A single turn carries every row of the set below to another of its rows. Some are shown first; where does it send the rows asked next?
k417: 90, 2, 358, 0, -179, -58, 68, -167, 95, 59, 296, 10, -84, -19, -38, -41, 158, -161, -40, 161, 23, 143, -54, -83, 124, 236, 279, 62, 107, -174, -246, 21, -123, -139, -165, -180, -46, -68
k71: 41, -66, -250, -145, 51, 163, -29, 43, -220, 153, -29, 68, 83, 195, -109, -56, -118, 219, -12, -239, 50, 109, -86, 53, -125, -173, -111, 30, 50, -193, -75, 344, 153, -104, -123, -50, 262, 120
k36: 190, -21, 215, -182, -189, 3, -98, 21, 107, -5, 11, -129, 55, -81, -66, -45, -55, 286, -97, 236, 12, 86, 199, 105, 116, -121, 0, -47, 211, 446, 138, 155, 56, 67, -200, -12, -74, -174
k846: 171, -39, 176, -82, -294, -46, 130, -108, -92, 99, 170, -45, 84, 120, -175, 2, 171, -129, -296, 261, 164, 212, -42, -163, 107, 107, 165, 89, 270, -118, -40, 22, -113, 2, -40, -94, -304, -86
k763: 29, -87, -237, -97, 59, 137, -68, 4, -170, 115, 3, 73, 56, 185, -129, -68, -92, 207, -13, -267, 53, 159, -89, -16, -102, -132, -123, 38, -45, -183, -95, 298, 159, -133, -171, 0, 337, 108
k475: 161, -11, 239, -167, -187, 16, -98, 13, 134, -31, 22, -129, 39, -85, -92, -48, -41, 276, -83, 234, 11, 100, 208, 99, 121, -125, -31, -42, 195, 457, 122, 139, 42, 64, -222, -19, -73, -205
k550: 184, 5, 199, -181, -170, 7, -95, 60, 122, -9, 2, -126, 63, -109, -74, -34, -62, 268, -78, 225, 36, 55, 200, 108, 130, -118, -21, -32, 196, 472, 127, 117, 28, 94, -220, -16, -67, -175
k970: 75, -146, -162, -4, 163, 89, 91, 54, -73, 47, -48, 112, 187, 161, 24, -110, 83, 132, -6, -260, -117, 42, 50, 162, 20, 76, -282, -233, -24, -62, -170, 74, 119, -300, 80, -55, 184, -25
k800: 44, -155, -167, -6, 178, 84, 85, 63, -58, 30, -68, 118, 197, 158, 35, -121, 52, 134, -3, -281, -98, 40, 82, 150, 3, 78, -278, -221, -27, -65, -146, 50, 120, -312, 69, -40, 185, -36
k221: 172, -72, 191, -45, -229, 16, 136, 139, -156, 58, 84, -72, 224, -58, -108, 195, 44, -75, -157, 160, 267, 18, 21, -1, 104, -21, 173, 192, 214, -99, 41, -28, -251, 200, 164, -216, -228, -18
k273: 82, -158, -177, 6, 184, 79, 85, 67, -92, 46, -84, 111, 198, 139, 56, -106, 49, 155, -6, -263, -101, 28, 78, 203, 26, 80, -281, -235, -50, -52, -140, 59, 113, -288, 93, -38, 180, -24
k765: 197, -31, 155, -103, -277, 3, 168, 27, -178, 124, 103, -63, 196, 54, -133, 110, 142, -88, -223, 259, 199, 116, -29, -56, 73, 12, 179, 111, 322, -137, 16, 48, -151, 117, 87, -191, -345, -35
k689: 69, -51, 414, 74, -108, -34, 42, -64, 130, -12, 283, -46, -12, -138, -6, 52, 79, -163, 32, 89, 150, 46, -11, -33, 151, 196, 275, 130, 2, -169, -223, -71, -244, -50, -93, -211, 66, -57
k465: 145, -99, 232, 5, -290, -30, 48, -140, -1, -8, 234, -61, 43, 43, -210, 23, 139, -166, -249, 164, 225, 265, -7, -226, 156, 164, 132, 126, 110, -87, -72, -60, -130, -4, -115, -35, -171, -124
k41: 192, 0, 217, -189, -178, 21, -91, 35, 101, -6, -2, -125, 67, -76, -58, -19, -57, 271, -78, 226, 26, 77, 198, 125, 120, -144, -15, -41, 214, 452, 119, 139, 52, 76, -193, -35, -68, -191
k969: 84, -158, -191, -21, 169, 84, 92, 75, -92, 46, -88, 138, 198, 143, 36, -103, 54, 143, 5, -270, -97, 46, 71, 172, -3, 55, -279, -232, -10, -63, -131, 77, 111, -292, 89, -59, 165, -13
k43: 154, 65, 278, -93, -158, -24, 213, -9, -74, 187, 157, 15, 115, -13, 50, 72, 136, -54, -32, 260, -4, -30, -63, 122, 46, 93, 294, 24, 327, -240, -143, 145, -170, -9, 45, -305, -253, 13
k991: 32, -88, -241, -119, 72, 146, -56, 76, -206, 103, -40, 59, 68, 155, -115, -25, -135, 205, -1, -286, 102, 97, -56, 39, -92, -173, -136, 62, -37, -166, -52, 296, 124, -73, -105, -57, 344, 133
k42: 133, 23, 323, -41, -93, -4, 158, 100, -38, 145, 138, -24, 158, -111, 69, 146, 47, -28, 68, 175, 79, -74, 1, 180, 70, 55, 298, 120, 217, -205, -140, 58, -278, 83, 125, -347, -124, 52
k352: 41, -54, -232, -123, 61, 132, -41, 2, -209, 134, -39, 61, 55, 218, -136, -72, -88, 206, -26, -236, 35, 151, -80, -7, -118, -141, -121, 2, -14, -173, -85, 319, 169, -138, -171, -13, 296, 119
k752: 80, -168, -182, -2, 173, 87, 101, 72, -87, 49, -68, 120, 211, 157, 22, -100, 71, 139, -6, -270, -90, 44, 71, 168, 5, 87, -289, -242, 1, -72, -138, 74, 135, -288, 94, -41, 175, -19
k938: 54, -153, -155, 7, 166, 84, 105, 65, -79, 36, -78, 135, 193, 118, 35, -111, 57, 125, 8, -281, -77, 37, 78, 172, 18, 103, -291, -216, -46, -58, -143, 70, 113, -298, 83, -46, 197, -24
k92: 172, -3, 218, -167, -172, 23, -113, 36, 104, -37, 15, -149, 39, -96, -74, -28, -73, 278, -73, 211, 20, 76, 216, 112, 135, -116, -24, -38, 171, 468, 122, 142, 32, 75, -199, -19, -39, -187
k934: 175, 2, 218, -177, -197, 12, -85, 11, 130, -4, 17, -132, 51, -90, -80, -43, -39, 260, -99, 230, 7, 89, 188, 94, 126, -119, -26, -44, 209, 445, 124, 158, 73, 56, -200, 0, -49, -179
k460: 41, -91, -232, -81, 69, 152, -55, 58, -171, 108, -15, 68, 78, 170, -131, -33, -123, 213, 8, -291, 92, 112, -51, 13, -108, -168, -116, 39, -64, -170, -82, 289, 116, -106, -155, -33, 365, 108
k211: 121, -133, 292, 47, -254, -2, 1, -32, 24, -55, 202, -91, 40, -68, -180, 118, 69, -156, -170, 104, 318, 173, 34, -195, 186, 106, 153, 204, -3, -71, -61, -150, -235, 97, -59, -80, -67, -80
k102: 122, -109, 249, 32, -208, 25, 74, 117, -59, -19, 128, -95, 160, -125, -131, 191, 17, -108, -117, 97, 344, 77, 47, -85, 154, 24, 165, 218, 70, -74, -7, -122, -294, 206, 82, -191, -107, -52
k808: 89, -22, 382, 40, -80, -9, 74, 83, 62, 48, 198, -27, 70, -192, 35, 151, 13, -90, 93, 71, 175, -53, 29, 78, 127, 93, 283, 147, 52, -167, -171, -38, -313, 64, 53, -291, 43, 2
k782: 35, -72, -263, -112, 69, 157, -35, 68, -219, 126, -62, 71, 105, 179, -110, -38, -119, 242, -8, -255, 72, 93, -76, 59, -121, -187, -108, 31, 16, -182, -58, 313, 148, -91, -87, -65, 294, 121
k248: 148, 40, 296, -75, -201, -40, 150, -154, -2, 166, 252, 30, -10, 51, -2, -27, 185, -109, -84, 237, -20, 103, -70, 21, 72, 154, 299, 9, 274, -259, -182, 131, -90, -120, -90, -207, -201, -41

k969 -> k273
k102 -> k211
k92 -> k475
Where do these go?
k808 -> k689

A single turn carries every row of the set below to another of its rows. Some are shown first; where does it send the rows asked next?
k11: 133, 42, 233, 28, 12, -20, -90, -157, 37, -36, -36, -128, 26, -229, -49, 197, 371, 78, -143
k755: 232, 72, 132, 13, -24, 34, -47, -179, 18, -54, -62, -30, -28, -220, -29, 182, 372, 117, -161
k546: 74, -193, 69, 91, -154, -38, -83, 12, -34, 93, -349, 44, 190, -26, 59, -64, 80, 66, -45
k840: -143, 246, 62, -221, 261, 77, -20, 180, 103, -155, 225, 211, 133, -171, 13, -75, -123, 102, -74
k656: -52, 354, -2, -96, 240, -221, 77, 190, -6, -136, 94, 128, -9, -40, -109, -56, -179, 11, -131
k315: -87, 186, 23, 80, 188, 22, -97, -155, -2, -105, -254, 134, 17, 129, -132, -302, 122, 57, -238
k47: 71, -47, 103, -6, 70, 285, 73, 71, 178, -99, -46, 98, 396, 92, -37, -62, 117, 98, -13
k853: 271, 71, -64, 158, -39, -30, 100, 61, -1, -57, -226, 145, 123, 114, 41, -278, -11, 81, 120
k385: -243, 123, 47, -25, 102, 211, -148, -93, 68, -99, -122, 36, 237, -62, 63, -323, 165, -76, 202
k509: 90, 175, 155, 106, -171, -127, -98, -74, -41, 14, -125, -90, -46, -312, 130, 52, 283, 106, 160
k700: 121, 45, 12, -261, 104, -37, 144, 114, 95, -107, 332, 79, -67, -194, 62, -141, -81, 88, 100
k896: -8, 264, -64, -215, 210, -5, -76, -3, 91, -142, 188, 132, -131, -148, 42, -207, -131, -223, 76
k422: -66, 234, -78, -277, 140, -104, 49, -25, -9, -120, 231, 55, -236, -189, 17, -205, -55, -40, 60
k557: -158, 172, 58, -186, 331, -101, -42, 37, 170, -112, 183, 35, -155, -60, 61, -210, -101, -117, 44
k634: -31, -141, -25, 21, -29, 39, -104, -127, 7, 66, -386, 57, 40, 49, 28, -30, 216, 5, -161
k595: -28, 338, 6, -97, 132, -27, 112, 128, 134, -135, 105, 219, -143, 20, -14, -43, -200, 37, -189
k760: -218, 252, 121, -295, 65, 39, 101, 68, 94, -141, 318, 43, 5, -179, -56, -8, -51, 35, -90
k312: 208, 66, 20, -152, 248, -103, 76, 204, 145, -119, 233, 124, -23, -87, 53, -144, -195, -1, 91
k953: -202, -159, 106, 20, -51, -21, -195, -41, -2, 77, -329, -8, 177, -57, 69, -93, 197, 18, -10
k794: -152, -13, 258, 41, 54, 124, -217, -79, 102, -102, -37, 24, 214, -62, 57, -383, 71, -100, 103
k521: -126, 256, 141, -196, 135, 84, 29, 194, 171, -155, 262, 90, 152, -109, -31, 20, -193, -92, -41
k342: -18, -259, 33, -38, 71, 90, -143, -31, -14, 72, -292, 60, 276, -71, 29, -17, 230, 116, -69
k779: 65, 186, -90, -207, 279, -32, 166, 200, 170, -92, 165, 96, -19, -10, 82, -40, -85, -8, 180
k912: -109, -99, 20, -5, -141, 109, -203, -87, -65, 56, -364, 80, 171, -126, 83, -85, 161, -30, 5
k503: 4, 315, -29, -203, 65, -180, 224, 125, -49, -141, 206, 83, -57, -97, -109, -10, -104, 89, -97
k524: 96, 93, 222, 110, -102, -145, -136, -32, -40, 6, -84, -59, 5, -334, 156, 18, 284, 236, 129
k370: -99, 156, 58, -244, 131, -140, 84, -15, 97, -108, 250, -20, -277, -116, 17, -203, -72, -55, 14
k621: -71, 224, 44, 123, 43, -16, -33, -147, -12, -122, -239, -16, 89, 137, -188, -196, 72, -166, -176
k114: -1, 99, 193, 117, -68, -113, -106, -70, 47, 20, -134, -38, -107, -260, 187, 13, 329, 263, 86
k344: 23, 125, 148, 72, -150, -39, -44, -53, 77, 10, -125, -74, -65, -258, 182, 88, 315, 180, 170
k461: -46, -129, -54, 52, -65, -16, -33, 29, -42, 112, -403, 36, 184, 16, 94, 6, 196, 123, 44
k618: -162, 232, 94, -295, 114, 4, 21, 70, -6, -160, 330, 104, 37, -262, -59, -80, -60, 116, -128
k616: 100, -26, 83, -13, 198, 135, 0, 104, 32, -100, -31, 67, 512, -10, -101, -109, 124, 120, 27
k854: 6, 90, -13, -290, 151, -87, 216, 148, 94, -92, 317, -12, -44, -136, 38, -67, -36, 45, 185
k893: 5, -124, -22, 39, -7, -75, -155, -112, -100, 57, -377, -7, 155, -19, -65, -57, 203, -43, -117
k255: -14, 235, 31, -191, 81, -126, 199, 126, 58, -119, 231, 134, -149, -54, -65, -39, -112, 196, -174
k895: 133, 102, 139, 10, 114, -82, -33, -123, -18, -16, -78, -127, 35, -208, -74, 211, 412, 153, -106
k494: 30, -216, 48, -26, -79, 113, -85, -50, 14, 65, -280, -2, 274, -47, 16, 59, 207, -75, -35
k741: 89, 30, 3, 156, 117, -131, 166, 111, 100, -19, -229, 18, 98, 217, 41, -225, 69, 142, 135
k802: 122, 108, 82, -34, 71, 43, -92, -176, -31, -48, -64, -40, 7, -261, -32, 184, 432, 158, -106

k557 -> k595
k344 -> k11
Where do these go?
k503 -> k854
k342 -> k912
k616 -> k385

